Each path below is one point turned by a fixed rotation once a step. After each direction that follows a path, write how fast that rotation turns it, in degrees a step (0 if it stays still).
Each turn is a multiple of 5 degrees from 10 to 175, or 0.
Each row of a path follows its step; steps can be skipped.
Path 1:
step 4: [  8.8   7.3  -6.5   1.6   6.4   1.3   0.8  -4.1  -5.5 -11.0  -8.6 -13.9
  19.7 -41.1  23.9 -27.2   0.7  -7.1 -21.4  -5.5  -3.0 -21.6  -7.8   7.6
 -10.0 -21.4   2.7   6.1 -18.0   3.8 -15.6 -23.1  -7.6 -26.0 -16.7 -14.8
 -41.2 -15.1   1.3 -10.7  14.1  17.5  -9.1   7.4 -13.3   5.6 -11.2   5.3
  -1.0   5.4  -6.4  15.9  -3.5  -3.6  17.6  -7.7  15.8  -6.2 -21.6   7.3
  16.6  -5.7]
step 7: [ 20.4 -15.5  -3.9  -1.6 -11.1  -1.7   9.8 -10.9 -18.7 -10.9  20.4 -19.2
  -4.0 -15.0  -2.2  -7.3 -19.7 -34.4 -19.2  11.1  17.2  19.5 -28.0   3.5
  -2.2 -19.9   7.7  16.6 -36.8  -0.2  10.4   1.8   5.8  -8.9  19.4 -17.2
  -1.5 -18.5   8.1   0.3  -3.4   7.6  -1.0  -4.0 -11.2  32.0   2.6  -7.5
  14.7  -0.4  -3.2  -0.5  22.9   8.9  11.7 -12.0 -11.3 -19.9  -5.4  20.8
   2.0 -12.4]
step 8: [  7.5  29.7 -36.6  18.3  17.2  11.1  -2.9   5.3 -14.5 -27.1 -11.5  -4.3
 -16.0  -9.1 -22.4  10.0 -25.7  -8.8  21.0  15.0  -1.6 -12.0  -9.1  26.8
  -6.8 -17.1 -17.8  -3.5 -25.9   3.0  13.5   2.3   6.5  19.6   0.7  -9.1
  -8.5  -6.7   0.5 -13.0  -9.0  12.9   1.3  -2.2 -16.3   2.6 -17.1   4.7
  -3.0 -13.5 -13.6   6.9  20.6  -1.3   0.5 -10.2 -20.8 -14.5 -13.7 -22.6
   4.5   5.0]
step 10: [ 22.9  12.8 -21.3 -29.6  14.7  -8.5  -0.9  20.0   1.4  -6.9  13.8 -17.5
  10.4   1.1  -2.0  -7.0 -14.3 -16.6  -6.8  15.2  17.9   3.9  19.4  19.0
  -4.5   0.0  -7.3  -3.9 -33.3   8.7   5.0  -9.1   4.0 -16.0  -1.3  -9.4
 -11.8 -19.4  22.4   6.9  -1.1  15.1  14.1  14.4 -23.5 -12.4  -1.5 -15.9
  -6.5  -2.1  -6.4  52.8   4.3  -6.2 -13.0  -3.1  -3.0 -15.5 -15.7  -0.4
  -5.5  10.9]
step 11: [ -3.1  21.6 -11.3   2.5  16.1  -9.6   2.7   0.9   0.7  -6.8 -24.1  10.7
   3.8  -7.8  11.3 -18.6  -9.8 -15.2  -2.2   2.2 -12.0 -18.4  -4.6 -10.5
 -22.2 -24.3   7.4   4.9 -27.2 -30.7   2.6   1.7  15.5 -33.8   9.8  19.5
 -36.3   6.3 -15.0 -10.2  -4.2  10.2   4.9  24.6 -14.9  -3.4  10.8 -17.8
   9.2   2.9  -9.9  -3.4  10.5   1.5 -14.2   0.1 -13.8 -29.7  -2.3  -9.1
   4.7  18.5]
step 14: [  9.3  10.4  12.5  -4.8  29.8  12.6  15.2 -12.1  -8.7 -24.9 -28.8   5.1
  14.4  -2.5 -17.8 -48.6 -25.5 -26.3   0.6  -0.1  14.7   2.2 -22.7   3.0
  -1.8 -13.9  18.2   6.7 -13.9   9.5  -9.3 -12.9  16.7  12.2   1.9 -13.7
  -9.8  -3.8   4.4  15.8   5.1  -2.5  -2.0  -5.6   1.0  -0.8  -6.5  -5.9
  23.8   4.5  -4.6  -2.7  15.1 -17.4  12.2  -5.7 -10.0 -23.9  -4.7 -11.6
  12.8 -10.5]
step 15: [ 15.9  -5.1 -11.1 -21.9  35.7  21.7  16.7  16.7   7.0  -1.8  13.9  14.0
  19.2 -11.4 -12.0   1.5 -19.3  -0.1 -10.7  12.5  -1.4 -24.7 -10.3  16.3
   4.9  -9.0   3.7  26.2 -13.6  18.0  -9.8  -0.9  -8.3   3.7  -4.6 -19.8
   8.9 -24.4 -10.3 -24.1  -9.7   7.8  24.7  24.0 -23.7   8.9  -0.9   1.1
  -6.7 -13.0  -9.3   3.8   4.6   0.2  20.4 -19.4 -27.2 -12.2  -3.6  -5.7
  -3.8   4.8]
step 20: [ 29.7   2.1  -6.2 -17.0  19.1  -1.3   6.5  -4.1  -1.0 -19.2   4.2  -8.9
   6.5 -31.5  -7.7 -22.4 -12.1   3.1 -15.9  32.4 -19.1 -12.7   0.2   4.5
  -6.9 -30.1  -7.3   5.9 -27.5 -12.3  -8.1  -6.4  26.8  -2.9  -2.1  12.8
 -22.2  -7.4  -8.9  -3.8  -6.2  17.1 -11.7  17.7  -8.4  14.9  -0.3   8.3
 -19.4  -3.1  -4.2  -0.6  20.3  -0.1 -10.5 -27.2   7.0 -19.1  -3.7  -2.4
  20.0  -1.8]
step 23: [ 15.0  -3.3 -18.2   8.5  16.1  -0.4  17.4 -11.8 -21.4 -24.3   9.3  -8.0
  17.2  -4.1  -6.6 -29.1  -6.3 -21.7  -7.8  -3.9  16.4  -0.7 -18.8   8.1
 -13.0  -9.4  13.5  13.6 -22.9 -17.5   4.4 -21.9  10.6 -26.6   2.4  -0.5
   8.6  -3.6  19.0  -3.8  -6.4   7.0  -5.1 -12.7 -28.1  -2.8  11.0  23.1
  21.4  -4.7  16.8  16.9   4.3  -5.0   1.6  -2.7 -28.8 -26.5  -2.3  -3.9
   4.6  16.8]
[ 3.3 -9.2 -1.7 -0.5 -4.5  3.0  4.3 -0.9  5.6  2.3 -2.4  0.3 -7.7  2.7
 -8.2 -1.7  4.6 -6.4  1.4  4.4  1.5 -0.3 -2.7 -3.9  0.4 -3.0 -4.1 -1.6
 -0.8  3.1 -3.5  1.1 -0.2 -5.2  0.1 -0.6 -2.8 -0.3 -2.6  1.5  1.8 -0.3
 -1.7  4.0  2.6  2.5 -1.9 -1.5 -2.2  2.9  0.6  1.7  3.5 -1.5 -1.6 -1.3
  6.2 -1.9  9.6 -9.3 -5.0 -1.7]  175
[ -2.2   7.7  -7.4 -10.3  -3.3   0.2  -0.4   0.6   0.2  -0.7   3.4   2.6
  -0.9  -1.7   0.9   0.5  -0.7  -1.5   8.2  -1.0  -0.6  -0.2   2.4   3.2
  -0.9  -0.7  -3.1   1.0  -1.0   2.1   0.3   2.6  -4.2  -1.5  -0.2  -1.2
   3.0  -2.8   0.8   1.5   3.3   3.7   1.6   1.3   5.0   0.5 -10.3   3.6
   1.9   6.8   1.7  -0.9  -9.4  -1.9   2.9  -4.9  -3.4   1.3   5.5  -2.3
   4.5   4.7]  160
[ 4.1  0.9  3.7  1.6  1.0  2.2  6.8  7.4  3.1 -3.6  1.1 -6.8  3.9 -0.9
 -0.3  2.9 -6.1 -5.9  2.4 -0.6  1.8  2.6  6.8  3.2  0.3 -1.2 -1.8 -1.3
  2.3 -0.1 -3.2  7.9  3.3  5.8  4.5 -0.1  5.8  2.7 -1.4  2.3  5.1  3.1
  1.2  5.1 -1.7 -0.2 -1.9  0.2  1.5  0.4 -0.4  1.5  1.0  1.8  1.7  3.0
  2.4  8.1 -5.1 -3.1 -8.5  3.1]  155
[-1.5 -2.0  1.2  2.7 -1.5 -3.4  1.3 -4.1 -0.7 -5.1  0.7 -5.4  4.9  1.0
  8.2  3.7 -1.1  2.4  4.6 -0.7  1.1 -7.7 -1.0 -4.1  0.3  3.4 -3.8  1.3
 -1.8 -0.6  2.2  2.2  0.2  5.6  6.4 -8.6 -4.5  1.3 -0.1 -1.8  2.7 -5.1
 -6.7 -1.4 -2.9  3.2  0.6 -0.8 -4.0 -1.1 -7.3  3.2 -0.2 -2.2 -0.1 -4.0
  2.9  2.9  7.3 -4.7  5.5  2.5]  85
[ -0.9   1.5  -2.6   5.0  -2.7   4.5   0.8   1.7  -3.1   2.8 -10.7   3.9
  -1.9  -1.5   2.8  -4.8   0.4   0.6   5.0  -8.5   6.3  -1.0  -3.6  -8.9
  -0.1  -4.8   5.0   2.5  -0.3  -7.5  -2.0   1.5  -0.2  -2.8  -1.5  -0.8
  -5.4   3.4  -0.4  -1.4   2.1   4.3  -1.7  -2.3   1.9   0.5  -1.7  -0.8
   4.4   1.6  -3.0   1.3  -4.0  -1.4   2.0   4.8  -1.2   8.3  -3.7  -2.2
  -1.0  -0.4]  145
[-1.8  0.1  4.8  1.3  0.7  0.3 -2.8  7.5 -4.1  0.0 -4.7 -0.9 -1.7 -3.3
  1.1  5.5 -0.6 -0.7 -0.3  0.6 -5.7 -4.4 -0.4  1.0  3.5  4.5 -3.8  3.0
 -0.3 -1.8 -3.6 -2.2 -6.7 -3.6  0.4  8.1 -1.1  3.7 -6.9 -6.8  2.9  5.3
  1.6  6.3 -5.4  3.0 -2.7  5.0 -2.6  1.2 -6.8  0.2 -2.8 -3.5  2.2 -3.1
  3.0 -4.3  0.5  3.0 -1.1 -6.2]  160
[ 1.5 -2.4  3.2  4.8  1.0 -2.2  0.7 -4.4 -4.2 -4.4 -1.0 -6.4  5.9 -0.7
 -3.8 -1.7  0.4 -8.3 -3.9  0.3 -4.4  4.9 -1.4 -3.9  0.8  0.0 -4.5 -6.8
 -3.3 -7.6  5.6  3.1  1.7  0.1 -7.4  1.3 -3.5 -5.8 -2.8  3.7 -4.1  0.8
  2.8 -0.3  0.5 -1.0 -4.5  2.9 -0.2  2.9 -0.2  0.1 -7.4 -5.7 -4.1 -1.7
 -0.2  0.2 -3.8 -2.5  4.3  0.1]  115
